In the data rows, zero lies at 7.5, halfway between 7 and 8.
Some points, each followed by its number:
Array([ 8,  8, 10,  8,  7, 12, 11,  8,  7,  5,  6,  6]) 0
Array([10,  7,  4,  6,  7,  2,  1,  4,  4,  9,  7,  9]) 1
Array([11,  8,  5,  9,  5,  9,  6,  8,  7, 11, 10,  9]) 2
Array([ 9,  7,  8,  8, 10, 12, 12,  9,  7,  5,  5,  6]) 3
Array([ 9,  6, 13, 11, 10, 11, 13,  6,  8,  5,  3,  7]) 4
Array([11,  7,  4,  8,  5,  7,  6,  6,  6, 11, 12,  9]) 5
Array([ 8,  7, 12, 10,  8, 14, 14,  7, 10,  7,  4,  3]) 6
Array([10,  8,  6,  7,  9, 11, 11,  9,  7,  7,  6,  8]) 7
Array([ 8,  8,  9,  6,  7, 12, 12,  9,  8,  5,  5,  6]) 8
Array([ 7,  5, 10, 11, 10, 15, 13,  8, 11,  6,  5,  5]) 9
Array([ 6,  6,  9,  7, 11,  9, 10,  9,  8,  5,  2,  7]) 10
Array([11,  8,  5,  7,  5,  8,  7,  7,  6,  9, 11,  9]) 11
Array([10,  8,  4,  9,  7, 12, 10,  9,  7,  8, 10,  9]) 12
Array([ 9,  8,  5,  4,  6,  0,  1,  7,  7, 10,  8,  7]) 13
Array([ 4,  5,  9,  6,  9,  2,  4,  6,  9,  8, 11,  8]) 14
Array([10,  9,  5,  9,  5, 11,  6,  5,  4,  8,  9,  8]) 15
Array([ 7,  6,  3,  4,  6,  1,  3,  7,  7, 10,  8,  8]) 16
Array([ 9,  8,  6, 10,  4, 10,  6,  6,  6,  7,  8,  8]) 17
Array([ 1,  6,  8,  6,  7,  2,  5,  7,  7,  8, 11,  8]) 18
Array([ 9,  9,  6,  8,  7, 11, 10,  9,  7,  6,  8,  9]) 19
Array([ 9,  8, 10,  7,  7, 10, 12,  9,  7,  5,  4,  7]) 20
Array([ 0,  5,  7,  6,  8,  2,  6, 10,  9,  8,  9,  6]) 21
Array([ 9,  8, 12,  9,  9, 12, 13,  8, 12,  6,  4,  6]) 22
Which two points above are nearest to each new point? Their numbers follow each, nearest first.
Array([ 8,  7, 10,  7,  8,  8, 11,  8,  8,  6,  3,  7]) -> 20 10
Array([ 4,  4,  8,  5, 10,  3,  5,  8,  9,  8, 11, 10]) -> 14 18
Array([11,  7,  4,  9,  5,  6,  5,  5,  7, 12, 11,  9]) -> 5 2
Array([ 9,  8,  8,  7,  7, 12, 10,  8,  6,  5,  6,  7]) -> 0 8
Array([10,  9,  9,  7,  8, 10, 11,  8,  7,  6,  4,  8]) -> 20 7
Array([ 0,  5,  8,  6,  7,  1,  6,  7,  6,  8, 11,  5]) -> 18 21
Array([ 0,  6,  9,  6,  8,  4,  6,  7,  6,  7, 10,  6]) -> 18 21
Array([10,  7,  5,  6,  8,  4,  2,  5,  6, 14,  9,  9]) -> 1 13
Array([ 9, 10,  7,  7,  5, 12, 11,  8,  7,  7,  9,  9]) -> 19 12
Array([ 9,  8, 13, 10, 10, 10, 11,  6,  8,  3,  2,  6]) -> 4 22
Array([ 8,  8, 10,  9,  7, 13, 10,  8,  9,  6,  7,  6]) -> 0 8
Array([ 3,  5,  8,  7, 10,  2,  3,  5,  8,  7, 11,  8]) -> 14 18
Array([ 8,  7, 10, 10,  9, 14, 13,  9, 10,  6,  6,  5]) -> 9 6
Array([ 7,  8,  9,  7, 10,  9, 10,  9,  8,  7,  5,  7]) -> 10 20
Array([ 5, 10,  5,  6,  7,  7,  8,  9,  7,  6,  7,  7]) -> 19 7
Array([ 8,  9,  9,  5,  8,  8, 11,  9,  8,  7,  4,  8]) -> 20 8
Array([11,  8,  7,  7,  8, 12, 11, 10,  8,  6,  6,  8]) -> 7 19
Array([ 5, 10,  7,  7,  8,  6,  7,  9,  9,  7,  5,  6]) -> 10 19
Array([ 8, 10,  7,  9,  5, 14,  9,  8,  9,  8,  8,  6]) -> 19 0
Array([ 1,  5,  9,  7,  7,  2,  6,  7,  6,  8, 11,  7]) -> 18 14
Array([ 9,  9,  6,  9,  7, 13, 11,  9,  7,  8, 11,  9]) -> 12 19
Array([ 9, 10,  8,  9,  7, 13,  9,  7,  7,  7,  8,  7]) -> 19 0
Array([ 8,  7, 10,  8,  8, 12, 11,  8,  8,  4,  5,  6]) -> 0 8
Array([11,  9,  6, 11,  5, 11,  6,  5,  4,  8,  9,  8]) -> 15 17
